In the data rows, the value 128 means zero.
Every row has a hidden score from 0 to 20. What is each row's score? 10 is about the middle. The score is a weighted sum of the row's numbers plus the product of two more (or one squared), each taken from its middle value.
[143  99  73  78 187  62 196 143 169 133 130 118 178  91  84 163 139 115
 206 224 121  90  32 197 135 174  41  55 140] 5
[128 104  73 155 119 117 129 164 128 167 119 137 146 153  95 137 172 100
 139 150 109 107 131 158 161 158  83 103 111] 10
[133 120 115 149 135 132 133 146 151 145 123 141 140 135 109 127 153 140
 131 138 121 119 120 133 164 128 117 132 127] 8
[ 92 107  83 126 169 131 163 107 119 185 114 160 178 112 147 126 124  99
 157 147 146 107 136 143 141  89  89 119 156] 7
[186  73 106  37 168  99 198  93  61 197  83 157 173  83 168 100  81 133
 182 156 171 101  89 202 122 152 103  66 177] 16
[128 110 105  90 170  79 170 116 159 132 145 124 170  91 114 149 135 137
 170 189 159 113  77 164 136 152  71  86 147] 9
[138 143 143 113 124  93 123 108 119 122 158  98 135 125 107 154 127 151
 127 123 180 162 165 117 107 138 121 130 143] 12
[ 80 125  92 122 168 116 157  85 120 166 131 144 168  96 146 131 104  98
 154 145 158 130 151 126 103  74 107 136 167] 4
[140  90 109 142 133  76 137 142  88 124 124 129 158 108 147 114 154 104
 147 150 139 101 139 159 157 166  80  80 144] 9
[152  99 142 131 147 108 154 126 126  72 131 151 142  82 157 101 125 146
 147 165 128 108 115 141 144 187 124 113 144] 9
[158 187 185  47 139 102 139  55 153 109 184  73 121 124  88 184  65 194
 125 119 211 198 147  97  50 125 155 153 152] 13
[ 48 112  64 138 189 116 170 109 142 175 138 175 193 105 148 139 113  89
 164 174 140  97 133 128 149 108  54 112 145] 15
[130 101 120 142 150 106 154 124 144  99 135 154 154  89 145 120 142 144
 142 169 131 104 120 140 146 173  95 100 145] 4
[119 158 150 127 124 126 115  94 155 116 165 110 127 120 110 164 116 161
  98 122 155 165 155  83 102 117 132 161 138] 10
[160 116 133 128 126 115 144 153 149 125 121 129 131 117 120 122 156 138
 133 143 117 117  97 148 156 149 130 108 123] 8
[190 134 147  70 193 111 178  81 129  67 132 113 143  70 148 126  53 168
 187 176 157 135  82 153 100 140 144 133 182] 14
[162 128 130 137 118  98 126 149 138 125 135 113 125 128 106 134 157 135
 130 133 136 136 122 143 145 150 127 113 128] 8
[156 111 143 109 151 153 144 124 120 143  95 163 143 116 148  89 107 147
 130 129 118 106 124 145 153 123 142 129 152] 12
[135 108 113 128 146 138 147 113  98 156 105 144 146 112 161  97 118 117
 138 124 135 116 141 146 126 109 134 126 161] 11
[152 217 204  74 120 132  98  50 165  85 201  56  99 144  80 203  55 199
  82  84 195 214 169  60  29  87 169 189 141] 14
[164 105 145  97 142  97 153 136  97 112 117 137 124 106 152  90 116 131
 161 132 127 114 110 154 168 178 148  99 140] 13
[139 173 168 136 101 129  93 125 183  97 176  81  97 136  95 169 135 174
  91 114 136 168 123  93 116 119 125 156 113] 12
[100 140 111 152 118 109 111 119 111 140 155 103 140 135 113 155 150 116
 118 119 162 152 175 109 127 105 103 146 135] 11
[138 143 130 121 125  96 125 109 122 134 155 100 138 129 102 154 131 143
 129 127 180 161 167 123 108 135 116 129 144] 11
[119 109 128 135 153 121 145  92  95 122 119 140 143  89 165  91 103 101
 140 131 137 126 148 137 103 116 144 136 170] 7
[118  67 105 118 173  81 172 121 105 125 112 166 185  88 168 113 139 107
 176 177 132  77 119 166 156 179  66  62 152] 7
[ 23 121 118  53 196  79 181  45 128 144 175 140 202  61 171 174  83 104
 188 192 207 130 119 115  89 115  53 105 176] 17
[161 117 140 119 140 136 154 151 135 102 106 147 125 114 138 109 134 150
 143 145  96 105  92 144 177 158 144 117 120] 9
[ 83  84  96  47 227 149 211  58  97 198  61 206 219  81 187 105  22  83
 183 163 141  77  93 187  73  66  83  83 204] 5
[144 111 105 109 157 124 163 129 158 163 117 146 159 124 104 138 136 139
 154 163 133 111  85 160 153 124  99 124 139] 6
[ 96 102 111 119 179 129 163  93 102 151 100 164 168  94 172  98  93  97
 155 144 136 103 130 151 104  94 122 117 179] 5
[ 96 108  87 196 111 127 114 161 109 154 127 132 130 145 129 121 173  94
 116 121 115 116 163 133 159 133 104 132 119] 10
[114 129 125 145 131 113 125 126 147 126 154 128 142 113 133 145 145 147
 117 147 143 132 137 109 142 143 102 127 130] 12
[156  93 141 104 159 146 161 121 111 132  86 180 154 104 157  86 105 148
 141 145 110  84 114 152 155 147 132 112 152] 8
[125 134 112 134 129 117 131 113 122 157 144 112 141 134 110 147 140 128
 129 122 168 152 166 125 113 111 114 137 143] 9
[140  90 130 122 169 124 169 115 132 111 107 176 163  89 155 104 119 142
 154 171 128  90 111 153 137 167 111 105 158] 5
[135 114 124 160  90 151 107 151  94 149  98 137  98 162 159  73 140 103
 121  76 111 118 168 129 157 128 153 141 114] 12
[146 140 148 115 129 134 113  95 108 118 124 112 105 131 149 104  91 132
 128  85 135 151 161 121 119 113 184 151 152] 16
[139 125 117 149 105  95 109 143  69 129 128  98 120 143 125 121 155 101
 127  98 147 145 175 138 117 141 131 121 142] 13
[147 150 144 137 116 131 110 124 161 123 155 112 121 135  98 151 138 170
 104 122 144 154 141 101 132 121 132 152 123] 10
[ 92 119  91 179 155 135 130 135 139 152 127 150 145 122 133 121 135 113
 126 147 126 117 139 126 137 100 108 138 141] 6
[153 121 126 142 116 125 118 143 101 135 121 120 119 139 134 112 148 126
 124 109 135 134 158 131 136 138 144 128 139] 13
[134 121 131 135 136 148 124 119 107 130 100 139 123 129 157  81 109 120
 125 110 118 121 155 135 123  96 168 150 154] 11
[144 200 185 129  93 135  77 107 179  86 188  66  77 154  85 184 108 184
  72  88 146 188 144  65  90  96 151 178 113] 10
[127  83 122  44 218 123 207  71 118 160  86 189 196  68 172 108  51 124
 194 184 163  85  82 187  89 122  97  88 193] 6
[127 222 197 125  88 142  53  94 187  85 209  49  72 155  71 211  93 199
  52  81 146 204 148  35  67  74 143 192 112] 14
[162 149 162 167 122 161 103 134 167  63 137 116 100 119 136 128 123 156
 102 119 102 142 115  99 154 119 152 165 123] 12
[ 87 213 155 132  72  84  51 122 141 106 211  43  70 169  49 218 129 171
  85  69 182 213 189  58  25  96 139 175  94] 11
[161 147 163 117 117 103 116 133 133  96 146 100  96 132 127 133 120 147
 125 111 140 152 132 113 149 148 159 128 124] 11
[154 129 131 154 164 169 122 134 147 112  97 143 136 120 129 105 106 151
 133 144 103 114 107 143 133  79 138 154 155] 11
[165 108 131  82 175  92 182 129 114 104 114 133 142  88 137 116  91 149
 186 163 127 112  67 175 160 170 143 112 161] 13
[163 180 171 137 122 151  88  89 166 100 155  89  89 150 108 161  80 170
  94  88 139 180 149  91  99  64 186 184 133] 8
[ 59 171 101 161  93 121  73 156 159 140 179  92  99 151  64 178 163 133
  96 119 136 161 140  82  69  93 122 155  79] 12
[ 64 106  68 173 149 123 140 132 100 172 129 150 163 124 150 125 159  77
 138 139 132 106 158 134 168 104  78 125 141] 9
[159 100 130 108 126 111 151 158 104 140 102 140 121 128 137 105 135 124
 149 128 115 107 106 167 180 176 136  87 128] 11
[144 115 113 100 136 199 154 136 166 182  82 182 156 168  89 149 117 161
 130 136  62  96  50 154 171 100  94 151 117] 5
[123 127 128 153  75 196 100 160 113 162  89 155  88 193 132 113 151 115
 106  78  95 119 129 127 152 122 154 141  73] 8
[130 117 107 111 114 115 147 176 153 145 118 110 123 138  93 138 177  93
 154 162 103 114  69 161 132 151 122  83  83] 9
[148 126 147 120  96 217 120 148 130 159  77 165  92 185 132 121 134 155
 103  87  69 115  84 127 173 113 156 151  81] 9
[161 121 135 125 117  96 136 159 143 112 129 116 121 115 121 122 162 125
 139 145 124 122  95 144 146 156 130  95 112] 7
[101 129 108 141  76 190 105 171 132 167  98 143  94 192 104 136 168  99
 116 100  91 122 109 128 134 117 143 143  56] 8
[ 64 178 127 134 103 161  80 155 211 111 156  83  85 147  80 165 170 108
 110 146  84 137  47 101 107  71 126 146  47] 18
[121 147 137 131  99 126 114 167 178  80 150  96  96 123 110 141 171 113
 122 148 104 131  78 122 114 142 129 108  78] 8
[151 186 167 134 120 144  90  91 164 106 166  93  99 142  93 168  89 175
  83  92 147 183 157  76  71  70 171 184 133] 6
[150 157 164 160 111 146  96 128 165 104 152 111 100 135 116 141 127 167
  88 109 119 158 140  84 120 102 154 169 121] 7
[109 153 116 153 116 113 100  85  91 118 151  88 117 127 123 143 111 101
  97  92 152 176 193  94  59  73 156 166 155] 6
[153 178 166 140 114 147  89 104 169 111 167  95  98 142  93 164 104 177
  81 100 139 175 148  74  90  75 165 182 124] 7
[170  98 120  85 133 147 165 156 122 152  78 162 139 141 120 125 130 160
 148 143  78  94  60 170 179 162 124 100 120] 11
[ 98  85 111 114 171 110 167  90  87 156 108 163 179  86 186 102 108  87
 165 150 140  99 122 151 130 115 100  96 169] 7
[109 130 154 167 108 192 103 146 145 138 100 159 105 172 125 106 148 145
  75  95  91 118 136 107 138  97 157 164 105] 4
[147 118 131 100 171 124 160  93 115 137 114 137 145  96 147 103  82 139
 158 136 155 129 134 149  93 110 152 133 177] 9
[114 135 118 123 107 112 128 174 159 128 136  98 109 135  95 141 178  98
 142 148 119 128  86 134 112 137 136 100  79] 10
[ 88 111  89 168 148 123 138 126 118 155 129 151 154 112 155 118 146 102
 127 144 128 112 147 126 157 113  97 133 142] 8
[168 168 163 125 134 139 120 115 166  72 147  86  98 121 116 149 101 170
 120 123 122 154  89 112 137 114 143 159 130] 13
[137 112 144 110 144 111 147  79  84 107 129 125 133  83 169  88  85 110
 147 133 145 137 144 133  97 138 154 132 170] 13
[139 118 118 140 134 128 138 162 167 110 122 144 141 120 112 128 168 129
 134 164  94 100  98 138 150 156 112 105 107] 5
[155  90 111 124 136  73 145 139  70 135 113 130 154 111 141 114 145 106
 154 145 152 106 132 175 155 172  93  67 152] 10
[142 112 140 149 163 119 154 103 134  62 139 143 141  66 163 105  96 137
 139 179 141 121 119 136 105 171 130 130 163] 14
[139 118 145 156 122 138 118 133 128 108 126 139 120 114 150  91 140 134
 113 124 110 124 147 115 143 136 153 150 131] 10
[131 184 153 129 109 128  91 123 188 117 183  74  99 141  69 179 136 174
  93 123 139 171 120  91 105 102 113 161 110] 12
[147 105 154 142 135 145 149 143 127  81 110 170 134 100 146  84 139 142
 130 147  96  92 130 132 158 170 144 125 122] 3
[145 200 205  82 117 121 103  73 145  64 190  63  87 143  98 185  59 187
  93  86 182 199 157  66  70 119 184 174 140] 15
[153  92  91  72 156  93 185 123 121 182 110 144 170 110 114 136 130 132
 168 169 158 107  82 192 140 156  85  78 153] 10
[122  86 113 135 149 148 151 123  82 151  85 177 166 117 184  81 117  92
 130 130  99  73 131 148 165 124 115 102 148] 9
[151  76 123 115 180 103 188 130 125  51 107 177 164  71 159  96 117 135
 184 192 115  70  89 172 156 206 105  77 151] 3
[ 65 121  72 164 139 111 129 101  73 164 133 122 151 112 149 126 137  65
 124 116 149 135 175 128  95  66 109 141 161] 7
[161 141 161 109 138 130 136 111 147  98 149 114 123 108 127 135 105 179
 126 142 142 147 121 116 119 144 149 145 147] 14
[149 123 142 143 114 134 112 140 123 124 119 130 109 137 142 101 142 132
 118 105 121 131 152 118 158 130 160 147 127] 11
[ 60 100  81 132 199 130 173 104 131 163 108 187 194  99 158 117  96  86
 162 170 131  81 125 150 135 109  73 105 168] 11
[141 132 155 143 116 127 110 118 124  91 144 119 107 117 147 109 121 132
 108 113 122 147 155  99 126 134 164 156 136] 12
[ 82 154 140 118 143 105 128  57 112 121 160 107 144  99 137 156  86 109
 118 122 168 167 173  96  70  88 130 153 166] 6
[140 118 145 163 132 137 129 131 143 100 128 144 126 103 144 100 134 145
 118 142 117 123 134 122 141 148 141 144 137] 9
[170  99 123 113 116 191 143 140 125 187  74 193 149 166 116 131 116 157
  99 115  71  91  98 155 172 134 103 129 125] 6
[105  94  66  75 179 145 183 101 143 227 101 197 209 124 129 157 109 109
 162 164 136  90  95 166 148  96  39  91 142] 6
[143 114 123 139 112 141 127 169 145 135 107 143 127 147 119 118 170 122
 126 140  90 104 110 136 155 148 132 110  96] 8
[140 117 119 108  74 212 124 159 105 186  66 162  80 198 135 119 139 127
 124  82  76 119  69 149 172 118 157 128  59] 10
[164  94 131 116 140 161 150 137 120 156  83 186 154 135 137 114 120 152
 111 133  92  84 107 155 171 145 118 112 136] 7
[140 134 157 128  61 255  90 135 100 175  50 187  74 228 141 117 106 165
  40  30  49 108 105 121 150  89 168 176  62] 10
[ 98  90 118 101 178  99 173  75  87 141 120 156 175  67 187 107  93  92
 176 163 157 109 124 152 106 123 108 103 180] 7
[125 130 160  48 176  87 170  61 119 100 164 115 156  84 138 152  65 152
 170 169 209 153 132 126  70 160 125 120 180] 18
[134 114  97 115 170 136 155 140 173 126 115 159 161 119 102 142 137 139
 158 178  98  91  74 151 162 125  83 118 131] 4
[117 116 120 170  87 138  99 160  96 145 105 136  96 165 154  80 151  96
 124  77 115 116 172 124 142 129 153 141 108] 9
[155 115 147 128 116 154 121 141 118 135 101 149 113 142 154  83 125 140
 120 104 102 116 144 127 176 138 154 136 119] 14
[ 94 219 194 114  69  97  52 118 165  73 203  39  37 178  72 208 107 156
  83  57 175 215 149  51  34  90 191 174  76] 8
[ 82 109 103 178 153 137 130 121 106 127 111 154 147 104 168  82 128  87
 120 137 120 106 150 138 120  89 126 142 161] 5
[112 108 120 175 121 152 121 145 110 139 105 151 134 143 152  90 153 106
 107 113 105 106 159 127 155 115 131 143 133] 7
[144 151 147 147 109 126  96 125 135 114 141 105  93 153 119 137 125 139
 104  82 136 162 168 101 120 115 174 162 126] 9
[140 123 143 153 105 153 108 151 127 139 110 142 101 155 145  94 142 134
 115  96 114 124 147 118 163 130 156 146 112] 11
[104 175 131 146  99 117  92 108 129 126 180  78 116 145  85 186 131 147
  89  99 166 186 184  76  89  96 121 174 122] 12
[ 64 182 156 161  84 128  65 147 170  88 192  86  85 136  97 175 143 156
  67 114 134 165 132  59  67 114 131 160  88] 13
[140 129 116 106 153 125 150  92 111 156 123 125 141 113 131 118  96 129
 148 121 164 145 156 142  78  94 153 139 169] 8
[128 131 168 130 104 195 103 131 124 113  96 155  86 167 163  75 108 141
 101  81  89 122 127 100 167 108 179 167  89] 11
[133 173 171 117 106 142 101 117 161 108 145  85  66 162 111 154 118 137
 113  80 133 173 110 104 138 107 178 155 100] 10
[119 140 107 138 122  93 117 122 128 140 159  99 147 135  96 164 150 129
 125 136 171 150 161 126 134 138  87 122 131] 14
[101 115 121 187 100 147 109 155 113 140 110 143 114 155 146  92 161 101
 103  98 109 115 171 121 138 117 142 153 120] 4
[165 135 131 110 108  32 108 143  47 114 137  74  99 140 121 126 135  93
 157  92 166 163 164 155 130 189 133  80 140] 15
[151 111 149 135  98 181 112 140 103 141  87 157 106 158 163  68 129 130
 100  87  90 107 148 119 176 122 156 144 106] 12
[151  93 116 111 162 116 162 132 143 126 108 162 159 109 133 115 135 147
 154 164 119  91  90 162 163 151 108  96 147] 5
[150 132 145 149 149 140 128 107 143 103 128 132 132 106 137 115 108 148
 123 136 133 135 129 121 112 113 147 151 157] 7
[124  81 115  90 165 119 171  93  72 162  93 162 172  90 196  86  93  96
 169 140 138  96 116 164 134 119 114  91 173] 11
[144 166 166  82 151 128 134  64 162 117 169 109 136 110 114 162  76 174
 118 134 179 171 141 100  69 110 141 156 154] 12
[145 126 128 162 110 129 112 157 137 132 126 129 117 145 116 121 167 132
 119 117 124 131 144 126 143 136 139 131 119] 7
[114 135 118 130 133 119 129 108 133 146 149 118 144 125 119 149 137 138
 126 129 162 147 156 109 128 111 110 142 140] 11
[ 87 109 109 154 165 127 147 106 115 135 119 157 162  91 165 107 117  97
 135 149 134 109 141 135 123 107 111 131 168] 7
[ 23  70  82 141 216 113 191  66  52 139  97 191 212  42 238  79  59  13
 179 171 126  68 123 175  91  93  71  86 207] 14
[124 119 120 159 180 135 146 110 149  90 127 149 151  77 154 111 101 142
 141 177 135 115 109 138 110 138 105 131 165] 14
[133 117 117 110 109  99 146 183 159  97 133 108 117 115 109 130 181  92
 148 175 101 110  67 144 112 177 122  64  73] 5
[173 114 143  85 150  94 160 119 106 123 122 127 134  97 140 114 105 150
 163 140 145 127 106 156 138 172 151 103 157] 14
[ 34 139 122  64 187  90 169  46 134 147 173 135 187  68 155 168  77 103
 173 175 197 143 137 109  80 100  75 119 174] 16
[116 135  98 147 134 128 128 135 157 161 143 131 142 139  92 150 150 138
 128 143 143 137 138 117 153 116 104 141 122] 9
[157 138 160 131 119 130 112 122 143 102 139 120 107 128 136 120 120 160
 114 111 126 147 140 105 141 136 162 150 129] 12
[174 104 142  65 163  96 171  97  87 134 113 137 145  82 159  94  82 143
 176 140 160 122 116 160 123 164 150  99 168] 15
[133 190 180 127  97 138  76 109 164  91 166  79  59 172 106 169  99 162
  89  66 142 188 143  68  93  88 194 180 105] 8
[124 122 113 153 155 134 137 116 128 141 116 144 143 112 135 109 117 129
 133 135 133 123 138 130 108  94 141 144 158] 4
[145  56 110  69 185  45 195 109  91 104 111 149 184  68 162 115 119 113
 203 202 156  81  75 205 136 208  68  31 171] 5
[130 130 139 132 110 159 126 159 156 128 107 129 101 150 130 120 159 123
 126 124  90 119  79 130 161 122 153 123  85] 10
[146 140 152 143 112 194 109 155 164  83 104 148 109 139 129 116 163 152
  89 125  75 109  95 116 164 125 140 145  91] 13
[163  92 124 124 108 141 136 166 105 147  84 165 135 148 137 105 153 120
 125 133  85  79 110 161 173 169 127  85 104] 8
[142 123 136 126 119 129 136 160 153 125 120 123 115 132 121 122 166 121
 132 137 107 121  86 139 156 141 144 106  98] 10
[157 185 169 114 115 130 108 104 170 114 170  78  98 147  82 175 115 178
 101 101 162 180 133  96 107 103 146 164 126] 11
[ 76 155 134 181 111 128  94 147 169 104 175 115 115 114 115 155 147 156
  85 139 120 145 127  89 117 132 105 148 109] 13
[112 140 166 101 132  92 134  84  99  82 174  96 131  95 137 151  98 134
 132 139 178 163 164 101  76 152 132 139 161] 15
[127 178 157 140  99 125  89 104 143 107 173  82 108 142  87 179 120 165
  78  93 162 184 180  67  85 101 146 177 126] 10
[130 149 102 147 100 100 110 143 128 161 151  92 114 167  65 166 162 110
 125 108 159 165 169 136 117 140 117 135 116] 8
[113 114 138 123 140 103 144  97 102 110 148 132 149  86 160 127 122 122
 138 153 154 133 141 123 113 144 112 124 158] 9
[114 218 174 128  82 108  53 101 153  91 199  56  69 164  64 210  95 176
  60  54 171 208 194  37  40  82 167 192 109] 8
[153 155 174  95 124 125 113  94 122  80 138 106  82 143 156 107  65 146
 126  76 126 159 138 106 152 136 194 152 127] 18
[158 132 148 151 117 132 120 147 158 118 134 126 116 127 122 124 148 154
 115 125 120 134 129 118 153 133 142 140 125] 7
[139 113 137 145 105 123 105 147  98 119 115 129 110 135 157  76 149 112
 119  94 116 119 163 122 151 129 151 136 124] 12
[150 175 175 126 109 132  95 118 162  94 161  82  77 152 109 160 107 162
 101  87 139 175 130  90 128 109 173 164 116] 12
[149 123 147 120 129  99 131 123 132 104 147 120 137 108 131 134 131 157
 128 145 151 135 135 127 134 158 122 117 141] 11
[121  77 125 117 193 133 188  96 104 109  85 190 178  75 174  80  87 105
 167 181 127  73 111 168 118 154 107  97 178] 6
[ 71  73 113 112 207 139 190  79  77 130  77 200 192  65 205  65  58  58
 175 167 126  70 119 179  90 106 104  96 199] 7
[ 68 106  80 205 107 126 114 166  92 146 124 136 129 140 145 111 177  76
 108 115 106 107 173 128 146 130 106 136 119] 9
[ 62  90  92  76 200  83 188  76 137 167 140 169 211  74 171 145 112  99
 201 190 177 100 106 143 137 128  43  80 161] 12
[110 142 133 164 100 135  94 162 160 120 141 123 106 144 110 135 168 135
 109 120 120 139 134 101 119 114 147 145  97] 7
[143 154 141 136 121 122 115 139 182 108 156  94 115 120  95 152 149 158
 115 145 118 141  93 117 128 126 111 137 116] 11
[128 132  99  95 120 167 140 161 176 159 105 135 136 159  77 154 165 129
 146 155  67 106  36 147 145 116 115 124  73] 13
[160 102 111  93 136 111 166 175 152  88 108 136 141 108 113 132 165 116
 158 186  79  89  53 167 142 189 115  58  94] 7
[136 104 101 166 110 203 122 141  78 174  71 172 139 166 162  90 117  98
  96  88  81  94 155 143 160  93 121 139 134] 11
[158  91 133 127 111 129 134 168 108 122  93 163 137 129 146  96 159 109
 119 146  85  72 121 153 163 177 134  76  94] 8
[155 176 152 127 121 140 104 113 178 118 167  88 109 132  87 166 122 182
 105 121 140 164 117  98 111  94 125 165 125] 12
[ 94 101 119 163 159 147 144 124 119 131 101 169 155 105 161  88 124 108
 126 143 114  93 139 142 139 113 116 128 158] 5
[128 110  65 105 137 117 152 167 166 153 113 146 162 146  78 158 164 100
 163 181  81  88  68 161 148 155  81  84  89] 6
[148 111  88 116 115  82 148 178 134 153 126  96 133 133  72 150 185  78
 166 168 123 118  81 178 122 166  96  74 101] 6
[103 123 129 190 127 133 115 134 144 102 145 136 127  95 150 118 144 133
  99 141 121 127 138 113 135 132 119 146 134] 9
[ 98 166 127  99 147 126 127  97 182 142 175 114 146 114 100 178 118 162
 126 152 165 157 122  91 120 105  92 147 130] 16
[ 69 183 114 167  91 100  74 131 140 134 200  74 104 144  70 199 146 151
  74 108 150 181 172  72  71  99 100 171 101] 11
[ 79 182 148 150 128 128  91  98 161 111 188  94 118 116  94 188 103 158
  79 120 150 177 150  57  83  94 118 171 126] 15
[ 82 100  97 163 169 138 154 127 112 149 101 176 169 112 165 103 125  94
 134 147 112  80 135 147 152 119  96 112 156] 6
[157 105 152 117 120 145 133 146 112 125 100 158 118 132 156  76 133 137
 128 117  97 102 128 131 179 152 151 117 114] 10
[114 124 109 164 124 114 111 109  80 126 131 110 126 118 148 111 130  94
 110 104 133 147 177 118  94  95 143 150 154] 8
[165 149 169  82 140 115 134  93 119  86 143 107 103 118 145 122  67 164
 139 107 150 156 127 119 128 150 180 138 149] 17
[140 127 115 157 119 126 117 145 146 139 134 128 132 137 107 134 160 140
 113 133 128 134 138 123 156 132 115 135 124] 9
[160 166 160  75 133  95 138  93 148 117 165  82 118 122  88 172 103 178
 131 129 180 176 117 122 103 142 144 128 143] 14
[165 145 160  98 138 129 128  96 127 104 134 113 111 119 137 123  78 165
 133 107 141 154 135 120 124 130 178 144 150] 16
[ 76  90  88  72 216 120 201  60  66 173  79 173 195  72 196  81  31  65
 196 155 159  96 120 190  40  57 124 100 218] 3
